(in the rows, 128 means zero)
One turn moves every row onto another: examples first, then more rows asked:
Q_755: [168 149 161 108 107 161 116 121 113 133 148  98 121 129 131 125 135 128
 131 155  95 113 117 148 131 120  89 108 122 142 188 131 146 110 120 106]
Q_302: [149 134 150 113 148 154 115 111 132 114 130 124 115 140 125 113 101 150
 109 145  83 120 118 156  97 121 101  88 100 134 163 125 136  98 134 116]
Q_782: [137 118 164 112  84 125 122 112  96 115 137 112 114 101 136 137 118 132
 129 120 120 123 126 151 118 127 100 118 122 149 112 148 120 109 121 126]
Q_472: [148 138 161 116 145 133 105 115 112 123 135 119 121 131 170 122 116 157
 133 140 110 131 132 147 111 121 104  65 110 144 148 138 135 116 137 112]
Q_42: [133 107 146 101 102 143 117 115 118 100 135 124 121 106 133 126 129 133
 128 117 108 123 113 146 127 124 100 144 112 158 119 138 114 117 124 119]
Q_870: [145 124 158 118 158 134 110 114 111 125 134 113 132 119 113 119 123 119
 128 143 110 120 129 176 117 124  55 130 110 148 121 138 120 122 140 107]
Q_553: [160 140 164  98 126 143 123 119 116 123 129 122  89 146 112  97  97 136
 118 134  94 143 128 153 117 130  78 104 122 154 169 144 143 135 108 105]
Q_267: [137 141 153 127 147 150 109 123 116 119 142 119 130 135 151 133  92 124
 113 136  95 108 142 164 124 143  95  92 107 145 154 121 133 131 151 126]
Q_854: [140 124 168 120 140 113 123 113 102 120 144 104 124 117 123 135 128 149
 137 131 108 130 149 152 104 141  65 108 124 149 124 153 146 108 119 124]
Q_527: [166 130 165 109  99 159 112 152 107 108 149 113 130 134 148 132 110 113
 123 152  95 111 129 148 122 137  92  97 128 157 170 140 130  95 112 110]
Q_947: [143 164 148 108 147 136 121 123 117 107 152 131  95 115 159 100 122 134
 124 134 100 126 137 140 115 106  96 101 111 171 125 122 115 122 116 117]
Q_591: [163 136 157 136 112 134 124 124 108 134 115 125 101  90 119 118 138 119
 139 114 100 115 145 150 120 112 101 115 133 155 151 121 121 121 116 117]
Q_874: [155 128 170 112 132 149 101 140 111 115 118  97  99 144 147 124 108 136
 114 151 110 127 133 155 127  94  88  92 136 151 141 166 121 132 115 101]
Q_843: [130 157 154 117 136 135 126 125 121  97 148 108 101 125 149 131 125 147
 115 131  93 120 157 132 120 136 116 105 120 152 133 123 121 128 105 130]
Q_828: [145 150 173 109 133 130 113 116 115 103 143 109  97 126 136 141 110 121
 102 142 103 112 153 158 106 132 118 108 111 134 142 115  95 131 120 115]
Q_315: [141 121 154 107 121 144 111  90 117 105 125 124 114  91 111 127 123 130
 126 139 100 134 115 132 117 120 110 122 115 151 132 151 103 118  94 115]
Q_178: [141 117 140 115 153 146 116 123 116 105 135 107 131 120 109 118 132 154
 132 136  95 125 126 159 112 133  69 130 116 151 116 142 135 100 126 116]
Q_932: [158 119 144 136 109 136 107 118 100 105 134 136 103 111 124 106 130 124
 141 118 107 114 155 134 116 130 117 126 131 146 156 128 125  92 105 121]
Q_17: [153 130 159 134 116 146  89 124 106 114 108 128 114 109 129 114 128 109
 129 122 115 102 135 151 114  99 114 138 130 139 146 126 111 107 121 120]
Q_642: [150 136 149 109 145 160 112 122 128 117 129 111 123 126 132 135 103 147
 115 136  84 118 125 172 110 130 100  93 105 138 156 113 131 126 157 117]
Q_476: [152 143 163 115 134 151  98 102 106 130 155 115 116 136 132 124 105 134
 145 135 107 134 142 105 122 130  94 103 151 156 127 156 123  97 120  99]
Q_534: [146 132 170 108 114 138 123 148 118 123 115 109  99 163 139 104 105 143
 111 134 106 133 128 154 127 125  82 102 131 149 148 154 137 126 108 107]
Q_516: [129 124 145 123 112 138 128  93 115 129 151 123 111 110 122 111 121 107
 122 137 108 112 121 147 140 118  85 145 109 149 133 139 116 115 121 119]
Q_942: [164 157 176 104 111 170  90 132 108 116 133 106 135 116 136 135 106 110
 130 149 100 116 116 150 120 115  91 103 130 149 171 137 140 120 116 124]
Q_242: [142 138 174 109 153 111 101 103  93 128 138 122 120 113 131 116 122 141
 134 143 107 128 123 159  92 140  68 120 123 157 127 148 123 107 120 104]
Q_70: [152 117 153 145 108 141 122 133 118 116 119 123 106 114 117 119 131 114
 125 119  99 101 152 143 118 111 108 126 133 140 150 127 121  96 108 125]
Q_588: [154 139 149 125 145 159 101 117  95 109 148  95  93 140 138 119 108 135
 110 158 105 108 139 153 134 105  84 107 134 161 155 165 135 128 121 105]
Q_153: [132 136 158 124 105 123 128  91  94 128 139 127 105 108 123 114 123 124
 113 139 110 114 112 145 120 141 100 127 116 156 133 152 111 106 101 112]
Q_285: [163 140 160 114 124 164 109 113 111 131 123 119 123 156 102 111 116 131
 115 132 122 118 108 142 117 126  89 118 124 148 122 143 113  94 135  85]
Q_304: [150 131 147 107 126 159  92 120  92  94 156 102  97 150 140 121 100 142
 118 139 104 115 142 158 132 136  91 130 133 152 160 146 143 130 136 110]
Q_474: [166 134 143 134 121 144 104 111  98 116 124 126 100  95 122 109 148 133
 141 121 110 108 135 146 117 103 112 127 128 153 154 124 123 106 120 111]
Q_462: [149 143 175 112 131 142 106 104 109 142 161 120 115 137 134 138 109 116
 133 122 107 120 147 120 124 143  80 119 143 166 140 143 119 122 136  95]
Q_983: [158 165 158 113 128 140 127 111 106 104 145 112  93 120 117 123 114 127
 102 129 115 111 136 172 100 109  98 103  96 147 133 113 123 125 133 125]
Q_522: [168 152 171 100 117 167  90 131 111 110 128 120 141 125 142 118 118 113
 137 147 114 130 114 140 126 117  92  97 116 153 171 140 139 124 107 116]
Q_951: [137 113 173 123 146 123 107 113 117 119 135 105 134 130 116 135 112 119
 134 146 111 130 157 157 116 136  68 119 119 123 125 147 122 117 121 121]
Q_187: [147 133 152 133 155 140 116 111 115 117 153 120 120 131 156 130 102 131
 123 147  98 120 155 146 122 131  97  65 110 148 157 140 133 120 132 121]
Q_830: [147 146 149 102 134 137 109 120 125 106 142 123  99 136 149  94 108 127
 131 149 111 138 138 147 118 106 111 108 107 124 126 114 101 108 122 110]
Q_465: [162 130 167 114 130 168 116 110 130 123 124 110 126 150  82 138 114 123
 111 123 111 120 131 135 119 130  88 116 121 143 137 141 120 117 129 100]
Q_760: [156 135 166 127 110 131  96 124  99 120 115 142 111 101 132 111 117 105
 144 113 111 121 148 145 114 129 113 125 134 145 151 121 113 118 112 121]
Q_37: [137 147 161 115 141 139 104 115 118 120 127 130 122 150 158 102 104 152
 116 139 106 120 113 151 101 126 102  88 104 136 152 133 140  98 132 117]
Q_87: [146 153 140 113 118 148 128 117 122  98 140 104 100 141 121 107 117 146
 120 133 114 129 144 154 117 112 110 107 102 119 126 114 135 107 125 132]
Q_50: [143 118 157 118 109 139 116  88 114 120 141 109 112  89 113 136 110 111
 135 140 111 133 136 140 127 102  97 115 119 134 126 151 114 121 114 128]
Q_638: [164 139 154 109 123 162 104 117 102 123 138 116 119 140 124 114 116 151
 137 129 118 131 117 126 113 118  91 103 140 161 112 152 125  85 132  92]
Q_46: [166 128 159  83 126 154  92 115 107 100 140 114  94 136 123 118  91 139
 130 133  97 144 136 159 116 134  91 117 127 148 168 137 136 143 129 104]
Q_405: [160 129 175 107 126 155 119 117 124 126 145 111 122 135 106 156 118 124
 122 106 107 118 144 133 119 137  78 116 130 167 137 136 127 132 142 103]
Q_566: [134 120 159 108 155 132  92 110 111 107 129 115 131 127 119 115 114 144
 133 152  95 133 128 148 100 145  84 131 124 133 124 148 116  95 108 109]
Q_962: [168 122 165 100  99 158 108 141 118 104 151 119 129 145 144 122 120 116
 127 145 107 115 124 145 119 123  90 107 113 147 178 137 141  95 116 110]
Q_33: [169 149 154 114 115 159 120 132 106 130 140 107 126 126 140 118 138 128
 134 159  96 120 119 144 142 135  92  93 124 155 178 137 135 115 106  99]

Q_472 turns into Q_187
Q_405 turns into Q_465
Q_951 turns into Q_870
Where do these go?
Q_553 turns into Q_534
Q_983 turns into Q_87
Q_474 turns into Q_932
Q_755 turns into Q_962
Q_516 turns into Q_42

One turn moves every row onto another: examples first, then more rows asked:
Q_889: [131 128 148 126 124  95 117 115 118 141 128 125 123 136 102 162 129 128]
Q_956: [130 133 143 171 114 117 117  90 133 154 136 121 126 132  98 139 108 133]
Q_460: [122 116 155 143 130 122 153 104 128 131 138  82 116 116  94 136 127 119]
Q_131: [142 142 142 159 131  96 134 120 158 160 114 114 122 112  98 159 109 139]
Q_452: [172 132 135 142 158 108 124 115 112 154 138 131 142 117  91 133 126 112]
Q_686: [139 132 138 150 126  83 124 109 135 149 132 155 121 105 108 136 117 120]
Q_795: [152 142 142 149 121 109 135 119 128 150 112  81 133 113  99 148 125 136]
Q_582: [135 139 134 159 118 115 124 112 135 153 137 131 132 111 135 153 109 117]
Q_497: [127 126 152 140 152 142 139 118 138 156 154 117 112 104 107 142 133  95]
Q_611: [130 138 143 150 142 119 126 104 119 160 151 145 126  95 114 133 122  94]
Q_635: [140 153 129 123 128 120 135 107 149 150 100 123 124 115  80 138 125 123]
Q_672: [129 128 146 136 144 145 139  89 127 156 146 115 116 110  83 111 117 113]
Q_740: [149 108 135 123 134 137 135 106 127 147 150 123 126 106  80 120 130  99]
Q_467: [124 134 147 146 136 125 148 133 146 135 137  94 134  97 100 139 125  95]
Q_498: [134 142 121 160 128  96 111  94 127 163 122 121 131 109  94 140 114 134]
Q_413: [131 122 162 132 123 134 135 120 127 152 122  87 118 120  72 132 130 104]
Q_807: [146 107 128 150 136 111 113  92 121 152 146 141 106 113 106 134 135 119]
Q_73: [163 141 144 146 161  98 130 113 127 155 125 118 139 112  92 159 113 136]
Q_117: [146 142 171 149 143 111 150 129 137 154 109  94 126 106  77 142 125 110]
Q_987: [134 137 173 124 130 100 133 125 115 144 112 110 121 124  91 152 123 127]
Q_848: [142 119 140 158 145  86 119 104 142 160 144 135 110 113  75 146 107 107]
Q_40: [125 147 147 167 129 120 128 128 148 149 104 110 134 114 111 143 120 108]
Q_917: [142 138 146 107 118 128 145 122 147 145 122 125 117 112  75 132 111 113]
Q_430: [142 142 141 165 130 120 143  98 135 136 112 101 149 115  89 125 123 126]
Q_306: [167 113 144 143 132 111 143 118 145 140 135 137  93 109  92 124 132 104]
Q_127: [142 113 165 116 140 125 150 125 131 152 149 113 122 108  80 143 116  99]
Q_56: [149 115 151 129 150 129 129 110 134 155 141 159 113 113 100 129 124 112]
Q_44: [152 127 139 153 123 113 137  92 106 144 159 129 120 107 110 114 122 120]
Q_424: [157 126 136 139 124  99 151 123 131 140 122 101  93 105  94 133 134  99]
Q_125: [143 117 137 143 144 115 123 112 142 175 146 113 102 126  70 144 108  94]

Q_44 turns into Q_430
Q_306 turns into Q_73
Where do these go?
Q_117 turns into Q_56
Q_452 turns into Q_635
Q_413 turns into Q_807
Q_497 turns into Q_582

One turn moves every row onto another: examples first, then more rows asked:
Q_723: [129 160 111 135 118 117 151 111 119 145 146 117 111 109 133 105 125 110
 149  97 115 115 128  89  95 126 131 121 125 129 128 112 103  99 137 143
 105 115 153 127 154 136 139 134 156 134 117 135 119  98 104 142 125 110
 138 116 121]
Q_199: [130 113  93 138 156 124 160 101 102 131 105 130 120 129 131  99 127 120
 157  98 126 120 136 112 115 143 125 134 141 124 122 116 105 119 119 129
 132 122 109 125 211 123 120 148 132 158 128 136 122 107 159 131 131 130
 112 130 127]
Q_169: [127 160  61 135 148 125 146 107 107 113 123  79 110 128 136 123 124 129
 143 130 114 114 125 108 120 134 124 135 140 134 147 119  86 105 134 113
 157 119 105 130 186 110 144 138 152 148 160 129 121 127  92 140 144 131
 109 133 111]
Q_862: [140 150  62 132 146 116 145 112 143 106 103  80 113 132 136 113 117 139
 138 122 107 112 132 102 114 116 127 130 133 120 145 127  80 122 134 111
 154 121 117 136 183 117 139 139 145 153 155 134 123 132  91 129 139 134
 111 130 106]
Q_384: [136 124 120 126 175 126 148 103 105 175  85  82 114 135 128 116 123 145
 138 121  86 114 128 101 111 124 130 124 119 138 135 121 114  97 143 117
 102 122 131 173 145 111 145 135 149 137 136 144 137 118 144 127 139 125
 128 130 116]
Q_348: [144 131 121 129 164 115 158 101 114 157  87  88 111 131 137 123 122 137
 174 119 122 100 135 114 119 122 124 128 108 146 127 119 131  94 123 123
 100 124 128 157 147 118 129 141 137 154 159 133 143 121 144 135 125 127
 151 124 122]
Q_59: [141 159 102 110 134 137 143 124 111 138 135 131 112 107 139 114 122 117
 149 107 122 111 124 101 107 120 125 127 134 140 129 117 110 122 138 123
  95 121 162 140 158 145 153 139 149 163 124 134 125  95 109 104 126 134
 139 122 118]
Q_640: [151 166 102 149 163 151 146 119 117 124 116 112 119 158 129 103 140 154
 135 102  96  99 122  99 128 127 132 120 134 128 145 128 117 110 138 119
 101  94 135 129 134 122 141 128 163 123 139 131 137 134  95 152 131 125
 125 143 104]
Q_362: [141 159 111 135 160 147 141 115 111 106 112 110 127 132 129 118 120 149
 146 105  89 110 126 112 110 129 123 129 142 121 135 113 131  99 139 120
 109 127 123 120 107 110 141 135 146 142 168 136 118 118 113 113 143 130
 118 121 112]
Q_778: [134 103  95 150 156 128 150 113 111 125 101 124 124 131 137  96 123 121
 142 109 108 122 128 104 105 138 135 133 140 133 128 126 110 122 127 123
 123 121 111 125 207 116 121 145 131 165 126 140 122 118 165 132 138 129
 110 119 119]
Q_437: [132 141 121 120 169 127 153  83 109 173 101  95 103 146 121 115 144 151
 173 117 120 107 148 101 134 138 132 123 117 130 121 127 104  90 142 131
 105 126 119 159 157 118 144 131 150 134 135 135 134 120 136 143 123 115
 137 138 111]
Q_798: [148 170 108 117 156 128 173 105 116 124 108 123 124 151 136 125 117 147
 160  91 118 106 127 124 120 127 112 136 125 119 134 108 118 108 120 130
 129 104 131 130 128 130 141 142 166 118 157 129 132 116  94 136 135 131
 119 143 135]
Q_834: [137 153  72 133 140 117 147 123 125 101 129  80 125 127 126 111 112 134
 146 117 116  91 127 108 124 119 128 131 143 122 138 119  86 107 126 109
 155 127 107 143 181 102 132 137 150 159 156 132 119 121 104 146 143 140
 120 138 100]
Q_180: [131 110  89 149 157 124 155  99 105 139 107 124 121 140 132  92 129 121
 143 102 110 131 130 102 112 143 134 132 140 128 131 120  99 120 125 125
 130 108 117 130 215 121 125 139 140 147 112 136 126 118 155 143 129 127
 106 132 121]
Q_792: [143 157 115 124 142 131 149 131 124 144 137 130 107 110 149 117 115 135
 133 127  99 100 135 103 105 131 129 125 129 150 124 125 109 107 152 136
 104 116 162 122 167 131 154 128 161 149 119 134 114  98 114 135 143 107
 117 106 121]

Q_834 turns into Q_862
Q_792 turns into Q_723
Where do these go?
Q_348 turns into Q_384
Q_180 turns into Q_199
Q_362 turns into Q_640

